0: [118 173 146 251 106 116  64 178 129 144 109  96  85  49 148 202 163 157
 118  89 145 119  94 162  69 153 140 120  42 175 242 101 139  95  48 160
 188 179 127 112 144 124 113 169 128 143 128 158 110]
1: [112 112 153 157 183 137 107 115  85  93 221 119 121 129  48 122 103 121
 100 161 176 149 148 108  64 128  65  96 123 249 115 239 231 157  92 178
 219  97 110 120 195 115 164 174 162 144 112 136 156]
2: [139 153  68  57 156 129 150 112 123 164 122  81 130 129 130 228 208 147
 146  30 172  89 160 160 113 116 162 234  68  93 156  96  34 104 127 123
 106 225 151 100 147  61 120 119  78 110  74  96  92]
3: [228  94 184  63  57 179 196 150  96 181 224 114 133 180 129 135 141 105
 166 109 137 116 108 144 120 161 133 124 143 101 116 197  82 122 142  86
  83 157 138 204 156 174 110 163 146 231 159 160 163]
4: [117 123 173 210 117 149 125 104 111 108 181  93  90  87 144 149 107  81
 100  83 185 108  68 132 100 159 114 126  91 215 194 117 142 120 109 123
 167 126 131  78 107 152  89 144 122 131 129 123 120]
5: [164 163  97  95 125  78 195 145 118 171 135 172 127 161 164 163 182 123
 111 122 145 184 142 123 157  92 114 128 137  61 116 148 121 100  99 107
  77 205 163 156 159 116 152 130 179 173 123 154 153]
6: [238  94 170  68  44 184 193 153 114 162 226 128 129 175 132 117 136  89
 174 121 123 113 135 154 118 164 132 142 137  97 123 158  84 120 153  85
 105 170 103 207 146 174 109 148 135 241 168 164 154]
7: [169 152 104  94 133  82 179 152 100 170 120 152 144 147 152 131 182 149
 118 122 140 181 138 119 172  99 109 127 150  76 121 144 117 101 123 105
  76 203 141 158 156 109 142 130 165 168 122 154 157]
8: [157 116 135  75  82 105 165 152 127 122  56  85 125 181  94  36  12 101
  98 155  54 122  48 178 166  54 184 111 178  84 190  58 143  94 143 212
 147  58 107 107  94 153  71  67 142 108 158 135 106]
9: [ 81 128 163  35 125 217 104  60 152 118 116 126 136  90 122 200 168 146
 183   0 180  83 108 169  56 157 170 226  78 201 140  84  90 107 138  97
 144 163 133 115 122  93  86 177  57  89 156  79  85]
10: [187 170 108  94 129  81 173 131 112 181 133 153 145 157 178 151 182 132
 125 126 151 195 135 101 168 106 128 121 135  53 116 152 123 105 124 103
  77 204 164 155 150 119 150 128 180 177 136 166 154]
11: [ 84  98 148 122 139 141  73 140 151 115  84 137 127 153  90  96  60 177
 128 182 115 125 153  80 134 130 145 119 125 143 125 123 165  85 149 200
 128   0 104  94  70 125 127 123  78  63 147  99 144]
12: [164 150  77  99  79 123 121 137  52 155 107  64  32 161  91 158 119 123
 128  69  99 166 116 195 101  65 124 124  24  77 100  59  74 136 154  51
 137 235 109 215  99 203 136 122 143 189 209 120  87]
13: [ 52 113  79 144 114 156  75 103 190  92  75 170 163 114  98  23 110 124
 161 142  85  78 125 114 150 193 163  95 194 162 115 100 175 207 200 122
 162  27  38  95  55 152 115  65  91  87 134 122 117]
14: [ 90 141 164  58 131 216 103  74 155  85 109 106 108  91 137 191 155 134
 189   0 209  62 102 158  77 175 164 222  89 204 146  93  94 135 146 101
 134 165 148 124 117  92 100 172  64  97 152  93  68]
15: [119 125 169  59 155 124 120  59 107  52 181 101  57 164  93 106  44 139
 111 162 133 140 152 175  68   6 117 100 131 145  90 204 142 165  62 173
 136 116 126 141 213  65 146 124 199  90  77  84 113]
16: [224  86 185  82  44 186 202 155  94 169 225 115 119 169 135 144 133  70
 165 119 142 108  79 164 126 166 118 130 142 102 127 171  75 124 150  89
 101 185 124 204 144 168 111 165 132 241 165 167 160]
17: [126  44  62 109 135 153 132  94 151 135 168 180 206 213 140 187  57 115
 164 127 133 127 197  42 158 127  81 142 162 109  31 142  65 156 146 115
  70  69 130 163  65 135 178 203 128 126 199 107 168]
18: [ 77 129 147 120 145 116  77 132 152 123  72 141 125 171  93 108  66 146
 122 181  87 122 135  68 146 129 148 130 116 154 125 115 157  86 151 201
 140   0 110 100  93 136 123 118  82  59 148  83 152]
19: [135 192 225 136  39 138 114 124  81  54 185 195 163 137  51  66 174 173
 106 124 162 141  40 202 138 222 148 197 140 220 144 157  80 158 201 132
  73 148  58 137 171  87 145 172  96 209 110 154  90]
20: [110 163 143 122 143 134 108 170 134 154  72 177 102  88 145 134 182 139
 181 122 138 156  93 170 125 127 124 114  92  65 127 105 148  57 127 108
 120 190 175 141  91 106 125 123  89 139 135 154 168]
21: [ 90 173 145 156 155 185  94 179 136  73 147 150 195 115  76 139 153 179
 126 127 114  67 159 111  91 131 138 146  83 132 127 172 136 149  98 191
 142  51  71 149 149 118 113 155 124 152 188 147 116]
22: [ 50  92 146  43 207 182  74  59 172 148 148 128 165 169 123 147 136 143
 222 118 180 101 218  93 140 169 142 159 170 132  16 197 145 158 153 119
 110  81 186 145  56  42 138 121  85 117  62  82 153]
23: [113 112 161 197 131 154 127 104 105 117 179  95  97  91 161 153  93 168
 106  75 197 100  66 148  84 160  93 102 113 205 184 120 131 113  91 108
 188 149 126  85 101 147  92 154 106 155 136 120 116]
24: [139 162 150 223 103 113 135  81 154 107 218 141 130 100 190 127 131  97
 148 131 183 102 138 139 170 151 130 106 155 158 131 162  73 207  89  63
  75 160 152 121 132 125 118 144 178 140  68 145 115]
25: [ 90  94 144  12 106 153 148  52 131  95 117 158 137 141 118  61  75 147
 153 153 121 125 127 188 184 125 145 174 201 112  53  87  75 156 210  54
  56 148 127 115  78 100 110  89 126  78  50  84 108]
26: [122 177 145 247  96 104  90 176 129 134 101  98  83  48 120 190 177 157
  93  94 172 112 104 171  69 139 146 132  43 162 231  87 121  92  48 162
 177 179 120 111 170 124 112 170 113 137 121 155 109]
27: [193 109 116   0  65 187 191 121 139 164 134  97 158 170 144 154 129 116
 167 106 118 101 143 141 150 123 189 180 142  93 111 124  74  97 141  83
  63 137 134 196 135 157 112 128 121 133 200 100 131]
28: [ 60  99  76 146 108 118  83  96 180 102  80 161 146 138 100  38 109 123
 152 144  92 103 126 116 144 204 156  88 200 144 102 101 164 201 181 116
 160  68 107  90  73 142 108  77 101  92 129 156 123]
29: [112 159  70 165 109 137 116 149 143  94  92  72 164  77 114 103 191 151
  74  85  75  71 144 146  98 143 153 156 106 146 156 103 139 181  96 142
 205 142  99  86 166 144 123 100 142 108 114 162  40]
30: [120 118 173 211 116 134 135 101 111 114 175  99  80  90 151 148  99  89
 109  89 178 101  77 143  94 140 103 107  83 210 193 114 138 116  92 107
 189 149 138  77 102 153  85 143 109 131 140 144 101]
31: [174 138 162 121 159 143 187 132 159  83 116 196 200  90 197 161 162 144
  90 134 106 132 136 109 108  93  97 124 165 110 124 144  97  97  70 109
  58 164  98  99 172 130 135 164 174  72  95 145 114]
32: [127 120 116 120 113  94 143 105 136 111 134 178 121 173 147  99 118 122
 130 157 128 177 127  97 186 141 112 122 184 126  75 131 126 169 168  88
  84 109 114 135 121 115 170 149 152 131 106 133 150]
33: [133 172 130 140 195 115 147 129  81 159 175  66 171 186  51  91  97 110
  56 162 143 129 162  51 141 115 110 199 111 142 141 211 123 118 172 250
 144  41 129  89 137  94 160  99 102 172 145  74 129]
34: [168 162 110 102 134  94 173 156 100 162 131 161 140 160 169 132 177 121
 121 119 148 181 131 119 170 113 100 117 146  52 128 158 132 111 122 123
  84 210 168 173 157 115 133 130 174 173 126 169 160]
35: [ 82 151 173  47 137 217 125  78 142 106 119 106 150  74 141 193 165 144
 181   0 197  97 111 169  70 151 170 231  89 183 149  96  96 112 142 108
 119 163 142 102 117  89  83 181  42  95 140  95  92]
36: [135 141 119  79 153 211 142  80 147  95 201  88 161 128 128  70 128 122
 131 131 102  56 179 177 146  79 134 148 126 100  68 164  69 196 151  53
  95 156 131 140 111 156 106  56 138 148 101 106  72]
37: [ 95 121 150 116 121 116  82 137 159 133  88 124 126 155  92  84  66 142
 122 196 110 128 148  68 148 132 154 133 125 162 130 125 153  65 155 194
 128   0 112 105 100 135 140 114 105  78 155 100 148]
38: [176 157  89  94  78 126 120 137  37 149 121  80  59 152 111 117 119 121
 128  60 111 166 117 213 104  59 120 123   5  66 104  52  57 133 148  45
 133 220 128 218 107 196 119 100 140 186 201 121  86]
39: [165  47  17  91 177 181 152 112 154 130 189  99 241 177 186 187 130  85
 145  49 141  16 173  50  84 148 135 110 160 132 127 212 151 217  80 158
 218  81 130  92 162 182 113 171 157 130 227 164 143]
40: [104 142 151 120  82  56 111  88 168 169  55 131 134 138 112 102 174 145
 117 114 151 134 145  87 168 206 209 144 182 176 145 112 140 154 163 129
 102  97 144 100 170  80 146 101 100  47  49 119 150]
41: [133 148 125 125 192  98 146 139  97 161 170  60 169 189  47 119  97 115
  47 167 138 134 164  60 154 114 114 195 103 146 136 218 115 102 192 251
 130  33 146 101 136  98 157 106 104 180 160  87 136]
42: [ 79  99 146 111 179 130  79 139 160 133  69 130 121 159  89  92  74 150
 128 181 107 133 144  79 147 130 145 107 132 146 128 113 159  96 154 206
 127   0 103 112  94 146 135 132  75  62 148  87 142]
43: [133 101 145 171 123  81 149 101 159 157 151 107 129 148 167  93  95  94
 113 198 122 121 175  52 175 136 119  84 160 155 113 158 152  98 100 135
  84  57 148 125 119 146 154  68 114 103  74  87 143]
44: [ 66  79 103 152 102 164  72  97 186  89  79 156 164 125 110  33 112 129
 158 143  87  70 114 113 152 201 157  93 204 155 127 106 172 206 180 112
 155  28 108  89  60 152 104  80  92  93 134 133 124]

[157 143 158 151  98 124 112 106  99 152 151  95 105 158 116 144  87 126
 103 136 129  90 178 184 163  71 150 119  67  78 141 164  55 139  71 135
 121 110 143 174  90 111  90  87 129 176  86 131  84] --> 36 24
[135  90 109  87 222 183 167 155 157  48  85 140 216  70 136 159 129 208
 138 206   0 152 193 176  89   1  47 143 156  18  68 135  86 113  79 177
  95 163  93 105 133  70 155 134 225 117 114 115  99] --> 31 7
[162 144  55 144 128  65 188 159 118 138 119  77 134  60 162  91 198 144
 117 213  27 152 142 154 151  70 121 150 168  87 123  92 113 188 167  87
  72 233 135 123 211 150 174  44 218 127  51 129  83] --> 7 5
[146 149 161 183 110  62 141 185 166 168 161 202 105 131 181 143 151  95
 132 232 161 190 103  57 192 160  95  80 159 142 173 179 194  49 126 131
  62  90 163 131 134 147 140 157 105 134 108 170 215] --> 43 32
[ 71  52  77 154 227 140  93  79 167 139 121 116 192 157 139 180 119 139
 171 101 127  94 209 104 129 123 101 145 149  87  56 160 131 179 113 183
 182 105 148  81  62  61 143 119 109 123  79 100 123] --> 22 17
[126 118 118 121 145 150 168 197 151 108  98 115 140 103 142 105 101 101
  88 160  85 122  78 144 109 118 102  84 175  93 172 114 207  53 113 181
 183 119 119  65 119 154  97  96 124 118 132 146 148] --> 8 20
[109 132 176 238 120 133  97 138 147  76 118 171 140  79 145  91 147 182
 106 153  72 118 128 148 138 136 125 123 113 117  78  84  67 127 135  79
  63 150  93 148 113 145 160  99 114  96  80 108 109] --> 32 31
[128 120 101 131 169 141 103 203  85 144 126 183  98 150 115 140 160 127
 157 176 101 193 172 119 129  82  67  61  98  40  64 173 208 110 103 114
 157 169 151 223 124 136 170 146 168 184 159 168 184] --> 34 7
[142 142 171 113 153  47 137 116  97 205 104  71  51 142 123 155 124 114
 118 149 157 172 154  98 149  88 142 148 107 171 154 154 139  67 127 167
 107 117 166 119 150  91 154 111 109 106  79  86 160] --> 43 7
[131 124 115 114 140 214 130 161 155 128 103 178 167  74 194 158 132 129
 174 144  88 128  86 127 143 142 104 144 124  90 120  47 138  67 191  61
  61 147 137 121  58 176 106 124  80 129 216 125 141] --> 20 27
[137 189 124 230  21  42 115 154 133 167 146 185 130 164 165  69 192  99
  98 111 159 117 122  84 225 228 177  78  84 146 138  81  92 160 182  43
  31  99 105 180 101 211 132 124  63 197 145 159 124] --> 32 24
[166 147  52 157 142  62 195 165 109 137 121  86 137  42 152 110 183 150
 123 171  26 165 145 164 167  99 133 148 153  79 120  89 116 200 168  54
  70 251 125 122 216 157 172  57 214 130  66 141  73] --> 7 5
[128 119 177  65 106 183 124  52 137 100 177 112 131 170 131 107  58 102
 130 127 206  86 116 127 119 120 162 137 162 213 141 196 165 124  97 142
 148  59 138 113 119 106  79 159 105 117 138 118 128] --> 4 23
[137  26 159 176  94 157 148 121 132 110 132 177 124 129 145 194  94 137
 173 136 108 125 144 129 117 128  61 122 157  96  87  77  59 164  87  92
 101 154 132 150 101 111 157 190 152 116 112 128 169] --> 32 17
[187 141  49 141 145  56 191 149 104 139 123  85 134  53 142  91 207 150
  98 179  27 165 141 175 158  85 134 138 182  78 113  94 116 192 149  72
  70 233 131 128 198 146 174  34 205 126  63 136  87] --> 7 5
[120 115  57 115 187 173 154 205 127 128  72 145 132 106 114 125 107 119
 143 189  76 165  86 119  96  82  73 113 138  57 120  55 196  64 169 136
 158 128 160 125  67 179 120 122 162 105 195 136 179] --> 20 42
[ 77 159 114  89 139 192  72 115 176  70 129 187 200 140 130  84 164 144
 135 103 128  84 151  96  96 185 143  96 152 151  93 142 188 184 103 112
 147  62  96 125 150 162 121 158 101  66 201 170 142] --> 21 28
[ 87  83 111 115 118 154  95  86 173  82  80 155  80  54 143 131 111 140
 176 136  69 116 125 182  93 106  96 101 143 115  81  41  95 175 114  59
 117 184 118 113  97 126 120  85 157  64  94 115  87] --> 25 28
[139 114 194 169  85  66 139 147 136 181 117 122  83 125 141  97 126 103
 119 187 126 141 144  81 168 162 142 114 124 168 157 158 141  82 117 118
  72  70 149 126 151 138 147 108 115  96  69 122 164] --> 43 40
[162 168  79 176  96 128 128 153 143  63 185 177 172 109 150  98 148 134
 115 139  80 136 140 131 136 138 102  74 131 118  96 131 127 205 124  79
  92 164  71 169 146 188 145 138 182 159 191 181 114] --> 32 24
